In the rows, zero is written as 128.
The same turns and mirrors carry the whole set onto itself, and each row onto the other rows of its family. Which rows share a family with each named row? Give them in list order.
These 30 rows form 10 families of 3 rows each.
Bedu: [138 111 138 114 139 150 151 146 125 160 108 114 135 132 144 116 127]
Dodu: [133 157 137 128 115 113 131 105 143 136 129 148 100 138 142 177 138]
masot: [119 106 121 146 122 124 105 100 140 101 146 115 135 118  89 110 125]
razum: [111  96 130 127 125 118 117  78 139 102 151 115 131 135  95 126 121]
Funo: [130 139 125 110 121  92 118 106 138 148 139 139  90 135 136 170 145]
Miza: [125 123 124 104 143 147 148 135 126 127  98 104 128 134 143  95 118]
voba: [131 153 135 103 115 110 136 109 117 135 139 151  95 143 137 169 125]
taso: [129 150 132 139 120  93 126 110 120 140 141 157 100 136 140 165 131]
dofez: [136 155 136 122 118  82 120 110 116 133 144 139 114 135 148 162 126]
vomo: [125 118 142 106 143 162 153 136 126 136 107 115 119 144 131  97 127]
Komav: [129 133 135 107 136 160 143 143 135 150  95 120 127 133 137 105 132]
lozu: [134 136 140 122 135 170 145 140 149 133 100 115 120 134 132 109 139]
zan: [120  99 132 145 139 128 103  81 130 104 153 117 128 110 113 120 114]
rok: [100  93 127 146 124 126 106  81 144 119 136 111 122 116  99 123 133]
kubar: [109 105 114 127 128 100 116  81 137  97 142 108 139 129 112 123 112]
Neru: [131 156 120 102 120  97 135 110 117 130 125 140 104 136 154 164 117]
tedir: [120 163 129 119 109 114 114 112 122 138 137 151  89 120 128 166 133]
nivup: [137 150 137 124 129 116 118 104 110 134 144 151  94 118 153 164 117]
pofe: [135 122 143 123 152 166 135 133 117 137 112 120 112 117 149 100 120]
baz: [107 103 127 134 142 107 107 100 154 116 151 107 130 135  96 108 141]
vuru: [127 103 126 130 121 114 104  97 136 101 143  96 146 118 104 110 122]
dosu: [134 151 134 119 119  94 127 121 117 144 154 149 124 134 136 170 122]
lepav: [134 134 129  98 141 150 134 153 140 146 110 111 106 132 129 104 146]
nitu: [143 121 139 112 135 143 143 141 123 148  97 104 122 130 155 108 131]
Repu: [107 103 126 136 127 119 108  87 150 112 140 114 150 128  94 114 126]
Selir: [110 134 142 128 146 158 140 142 127 149 104 124 111 131 135  97 138]
vus: [126  94 123 128 121 122 111 102 138 114 152 107 154 117  95 125 119]
Tib: [127 155 130 115 112  99 122 103 130 145 134 153 110 135 137 174 130]
suv: [140 116 131 123 132 160 145 142 128 150  93 118 109 126 141 109 135]
muvo: [112 114 134 151 128 124 114  87 161 101 145 116 139 133  98 125 133]

The rest of the family of Selir: rok, tedir
The rest of the family of lepav: Funo, baz
The rest of the family of nitu: dofez, vuru
The rest of the family of suv: masot, taso
The rest of the family of vomo: razum, voba
The rest of the family of kubar: Miza, Neru
The rest of the family of nivup: zan, pofe

The same turns and mirrors carry the whole set onto itself, and each row onto the other rows of its family. Which rows share a family with each named row? Give them in list order.
These 16 rows form 4 families of 4 rows each.
Sel: [115 111 113 115 131 111  68 134 114 111 142]
Foruf: [119 118  89 132 141  78 101 123 126 119 107]
fufi: [112 116  97 113 114 110  72 132 126 116 135]
bam: [135 121 129 118 145 112 151 139 112 166 141]
Mep: [160 122 141 116 137 105 126 125 146 151 141]
Pobag: [117 113 130 159 139 116  88 122 146 144 148]
pago: [144 120 148 116 122 141 136 152 102 147 132]
taz: [104 119  84 125 113 112  87 142 109 113 112]
Susuf: [100 115 105 171 142 108 119 130 115 143 111]
Nanur: [135 121 118 148 117 131  73 142 136 114 117]
gil: [146 127 124 144 125 123 151 149 112 146  96]
nanuz: [136 117 134 100 140 105 147 136 103 153 135]
lobis: [141 124 140 130 131 139 141 153 112 163 139]
foz: [103 113  97 129 130 111  90 144  92 110 112]
sulo: [130 124 131 133  81 135 126 133 135 141 105]
Rop: [126 119 118 108 105  88 136 108 143 148 118]

The rest of the family of pago: Sel, nanuz, foz
The rest of the family of gil: Foruf, Mep, Nanur

The same turns and mirrors carry the whole set onto itself, and each row onto the other rows of its family. Which rows share a family with each named row? Give them in list order.
These 40 rows form 5 families of 8 rows each.
lorip: [120 130 151 154 114  85 121 113 155]
suz: [141 146 137 176 151 126 114 115 151]
kige: [119 143 148 156 149 115 152  97 144]
gep: [173 104 144 121 109 105 102 119 143]
Pudur: [144 152 145 150 155 127 157 104 124]
benok: [150 126 178 139 126 127 112  73 144]
vepop: [140 119 110 127 135 102 147 127 119]
kuz: [149  98 141 120 105 100  97  99 142]
noror: [178 142 160 155 137 111  97  97 152]
rivos: [170 160 142 144 139 134 110 127 121]
tez: [155 126 160 170 133 105 104 131 120]
liful: [179 128 134 121 121 134 126  97 104]
Liv: [125 104 145 134 116  86 118 106 158]
voso: [158 131 157 156 115 134 112  74 153]
gib: [141 130 124 126 148  92 128 139 114]
lege: [171 102 139 110 113 116 107 103 120]
Sevi: [136 107 171 138 150 109 120 121 108]
zor: [179 131 130 128 149 141 117  98 113]
rit: [163 108 149 115 108  97 114  92 154]
sibig: [159 158 110 140 133 115 102  97 151]
Ronuf: [165 140 105 140 118  99 140  94 148]
rilib: [164 141 143 131 144 144 141  95 107]
kun: [145 125 129 167 126  85  95 104 149]
Kefi: [149 117 184 141 146 118 109  94 116]
tifu: [169 128 119 105 132 134 129 101 117]
Kopi: [155 138 116 127 110 120 139  80 155]
zudu: [140 102 133 136 144 103 130 137 109]
rep: [125 135 139 149 151 133 149 108 109]
biso: [114 121 151 149 140  94 128 107 160]
Keve: [134 120 176 142 144 126  99 118 119]
Mus: [144 133 102 128 114 111 144 110 148]
Fuzeg: [155 135 149 143 130 141 138  73 156]
Lag: [126 156 137 162 152 121 137  92 123]
Tofit: [133 109 138 120 130  88 124 127 108]
Dizop: [175 138 133 135 114  95  90 116 120]
Vosud: [136 126 104 136 129  97 147  93 148]
mopam: [151 148 152 133 117 126 122  68 156]
rela: [138 142 111 156 126 108 110 133 119]
Soz: [121 116 169 158 128  95 134  98 147]
lol: [152 118 183 127 130 133 115 106 116]

The rest of the family of sibig: suz, noror, rivos, tez, kun, Dizop, rela
The rest of the family of Tofit: rit, tifu, rep, Fuzeg, Vosud, Soz, lol
The rest of the family of gib: lorip, gep, voso, zor, Ronuf, Keve, Lag
The rest of the family of Kefi: Pudur, kuz, liful, zudu, biso, Mus, mopam

